In the rows, zero is written as 128.
Rows swapped in pairs by one turn or mirror: which row each one swaps with
rigo: [154 140 132 114 145 125 121 118 142  65 121 111 156 122 142 126]
fepu: [112 101 102 132 147  95 153 148 136 115 116 118 128 116  86 138]
Bemog: [127 136  95 121 121 141 128 121 154 187 120 139 108 129 112 137]
Bef: [101 146 176 130 108 108 117 126 107 114 121 147 108 120 158 131]
zofip: [102  99 116 136 140 148 130 112 163 166 126 112 118 137 105  98]
figu: [135 109 109 143 131 158 101 122 146 168 125 136 177 143 131 120]
bil: [105 120 160 125 127 153 120 143 117  61 121 121 136 135 130 143]
Desis: [163 122 145 112 146 137 125 165 133 140 153 172 134 151 115 142]
sorap: [133 112 162 156 147 182 131 150 133 118 140 151 122 140 143 110]
nog: [116 147 141 124 107 133 129 131 149  63 120 120 121 117 163 124]
zibo: [122 108  87 129 145 128 133 102 129 109 130 102  88 108 144 135]
bop: [109 117  94 152 129 111 137 147 148  94 148 144 120 160 114 147]
Fesok: [105 133 117 125 123 170 112  92 149 105 134 134 171 129 149 123]
voni: [ 97 115 118 117 139  99 115 103 110 125  94  97 123  97 137 110]
funid: [129 158 128 115 124 131 114 102 113 159 122 118  81 132 157 124]
kamo: [116 111 171 136 111 113 126  92 168  96 137 122 134 131 137 106]
bav: [152 152 141 128 114 146 114 144 154 119 158 165 153 161 126 122]
dinub: [142 132  87 116 131 101 123 115 106 113 129  98 112 100 108 112]
ruvap: [121  98 141 123 124 128 111 146 134 173 136 141  88 108 141 122]
Ras: [151 120 158 108 112 132 132 165 122 139 133 134 184 136 132 123]
noli: [127 119 130 133 127 155 127 120 157 192 124 127 139 132 149 120]
bami: [144 179 121 128 141 136 126 166 107 107 135 139 156 130 137 126]
natud: [133 164 115 115 112 134 144  84 122 118  88 116 143 129 117 102]
luf: [136 108 144 115 142 151 115 130 142 139 138 186 113 135 122 165]
Gener: [132 128 123 123 135  77 147 115  90 142 102 142 130 129  97 122]
nekaz: [114 111 143 125 131 150 117 184 128 166 106 123 133 132 146 139]
milev: [138 123 163 109 140 146 150 132 156 104 145 164 149 145  93 134]
lazi: [ 92 136 155 166 119 114 124 137 140 108 109 150 126 149 160 101]
mobi: [161 112 170 117 123 130 116 122 102 162 164 148 137 123 130 121]
pid: [111 117 142 120 133 108 131 137 102  58 141 139 142 121 143 126]
fulo: [116 141 117 140 129  90 117 148  77 139 116 114 154 124 117 115]
bag: [115 147 110 148 134 134 124 141 123  83 132 152  82 135 114 105]
Res: [134 150 133 130 127  99 116  75 172 133 109 129 146 118 117 126]
nepi: [116 115 121 132 143 132 116  93 103 132 120  95 122  83 102 116]
vegiv: [126 118  92 101 163 135  99 119 123 115 133 153 103 120  94 146]
Vun: [158 108 138 113 148 156 143 117 111 165  98 120 130 128 103 125]

Vun pairs with sorap
Res pairs with bop
bil pairs with nepi
kamo pairs with fepu

Rows swapped in pairs by one turn or mirror: which row each one swaps with
Fisu: [157  81 149 114  98 130 138 156 176 117  88 165 137 144 160 136  94  96
 152 154  92 125]
rapuz: [163  79 145 152  88 128 139 110 126 117 137 100 133 106 131 191 141 124
 152 144 126 127]
toki: [163  70 149 119  93 142 102 172 142 104 147 135 156 150 131 151 130 113
 129 190 128  84]
Kapob: [163 103 154 158  87  83 147 164 109 124 151  95 131 143 158 113 130 131
 117 188 131 113]
Niza: [158 100 145 170 100 126 155 128 168 118  97 123  87 163 162 135 151 141
 152 174 106 139]
vezu: [142 120 167 157 114  72 114 126 107  92 106 120 146 168 151 120 140 109
 147 151  96 126]
busa: [183 133  97 165 138 138 158 123 138 120 144 114 132 155 122 118 103  88
 136 132 118 133]
Lerof: [154 160 127 151 108  96 121 122 163 120 165 154 112 137 108 116 131 120
 148 179 122 133]
sebo: [143  74 136 100 144 113 137 121 157 111 132  97 164 150 177 111 144  82
 128 161 115  95]
Tikas: [130 122  94 131 127 131 138 144 207 121 109 118 176 135 134 111 145 100
 129 141 114  98]
rit: [122 128 104 118 107  74 132 152 133  92 154  87 143 127 141 141 115 123
 168 160 135 140]
lunos: [152 138 147 153 130 116 180 157 150 157 147 124 140 133 157 145 136 110
 148 157 160 132]
vubi: [171 146 155 160 144 121 120 158 147 125 105 100 101 125 103 114 129 126
 160 151 132 107]
puvuv: [135  92 132 166 108 116  83 161 151 128 151 123 181 101 159 121 128 140
 142 117 135 126]
Vige: [136  92 138 129 124 118 108 117 169  87 155 118 162 137 179 133 116 124
 135 123  90 161]
Nebo: [173 100 131 114 101  93 154 162 141 127 103 115 139 121 111 130 149 126
  97 125 147  88]
taguv: [147 115 101 165 135  98 130 100 193 115 134 136 131 133 160 147 133 100
 144 117 120  95]
gare: [164  79 141 114  94 133 106 134 127  99 110 113 120 126 120 149 137 124
 176 108 125 102]
keso: [125 104 117 134 119 149 171 195 183 122 130 118 166 138 139 109 143 131
 136 152 108 122]
Leseg: [138 131 104 164 114 122 114 122 114 101 170 110 136 124 161 147 121 124
 184 152 126 120]
didof: [146 112  99 107 145 129 126 137 154  88 136 143 165 170 154 138 115  85
 135 191 123 130]
biru: [158  86 125 157 123 131 146  81 162 116 107 101 132 153 174 149 159 100
 137 186 124 125]
mos: [147 119 139 100 100 123  84 155 127  96 113 105 136 137 150  98 124 112
 163 138 110  79]
zogul: [124 141 137  95  92  81 130 155 168  98 111 100 153 114 112 123 114 115
 135 147 108 126]
dosib: [179  90 147 112 102 112 147 159 151 108 120 152 125 163 114 116 158 117
 147 118 101 154]
Vad: [146  83 122 149 138 139 117 170 146  91 129 105 150 120 139 149  86 126
 156 196  96 132]
tezin: [185 119 110 136 129 141  95 125 170 154 125 133 117 153 140 136 147  91
 143 143 154 101]
dopo: [153 128 156 147 117  94 116 146 151 129 138  84 145 174 154 147 152 103
 129 101 114  99]
feg: [160  66 118 135  68 124 134 179 185 114 125 128 125 119 154 113 109 129
 148 162 105  93]
rubu: [143 118 145 153  91 114 113 156 206 116  85 122 155 140 151 133 121 108
 100 175 108  93]
fupaz: [126 120 104 133 119 133 141 124 147  83 120 122 136 168 172 137 111 142
 108 202 111 113]
Luzu: [159  81  97 138  99  82 163 116 138 102 135 139 127 114 139 149 109 132
 115 170 106 157]
Fol: [155 126 143 158 110 112 199 137 136  92 149 127 119 140 136 106 148 129
 159 173 137 114]
Luv: [158  97 120 143  97  87 142 188 167 112 154 119 136 152 167 164 145 139
 132 156 149 157]
Lize: [119  66 135 145 118 117 114 175 113 136 119 103 166 137 145 113 116 103
 155 180 136 146]
poti: [175 110 164 143 145 112 125 154 153 152 135 104 171 122 142 139 136 103
  87 157 151 115]
bez: [158 120 105 142 112 164 129 129 149 163 127 120 123 143 122 103 144 136
 121 135 115  88]
fug: [166 107 137 159 133  99 119 116 167 108 109 163 152 135 130 153  96  91
 111 156  77 146]
gapi: [156 129 141 114  91  75  96 162 139  99 104 119 182 160 144 105 141 121
 109 151 108 109]
Poz: [164  84 146 152  90 127 128 115 139 113 124 113 130 105 120 191 136 130
 165 130 123 120]
tuvur: [108 119 113 128 122 133 153 129 145  79 144 156 159 165 137 124 125 124
  94 155 134 122]
zufi: [155  84 112 144  80 128 109 121 149 166 128 121  99 163 148 128 135 110
 100 146 130 108]
goti: [125 134 138  92 102  75 135 155 155 105 122  88 157 114 118 124 119 119
 143 165 112 134]
gufel: [177  87 123 188 131 125 141 172 111 132 118  89 157 150 164 136 141 101
 148 176 119 122]
sube: [152 110 150 177 125 148 160  99 151 134 148 124 164 120 132 125 151 105
 125 177 111 140]
turob: [186  96 120 124 120 135 113 155 167  90 103  96 137 152 172 125  87 109
 105 160 147 111]
patag: [167 133 125 163 134 122 112 158 172  86  83 146 144 120 149  87 117 126
 147 143 117 142]
Zufam: [175 100 122 183  99 118 110 107 123 124 157 139 169 127 150 148 149 138
 142 133 120 144]
bipa: [128 122 144 182 119 106 110 142 143 101  82 156 124 138 122 127 121 124
 168 131 146 130]
tege: [157 102 135 162  83 121 131 151 153  89 134 176 138 116 120 111 107 144
 134 120  99 111]

bipa pairs with Lize
dopo pairs with Vige
zogul pairs with rapuz
Luv pairs with dosib
tuvur pairs with zufi
bez pairs with fupaz

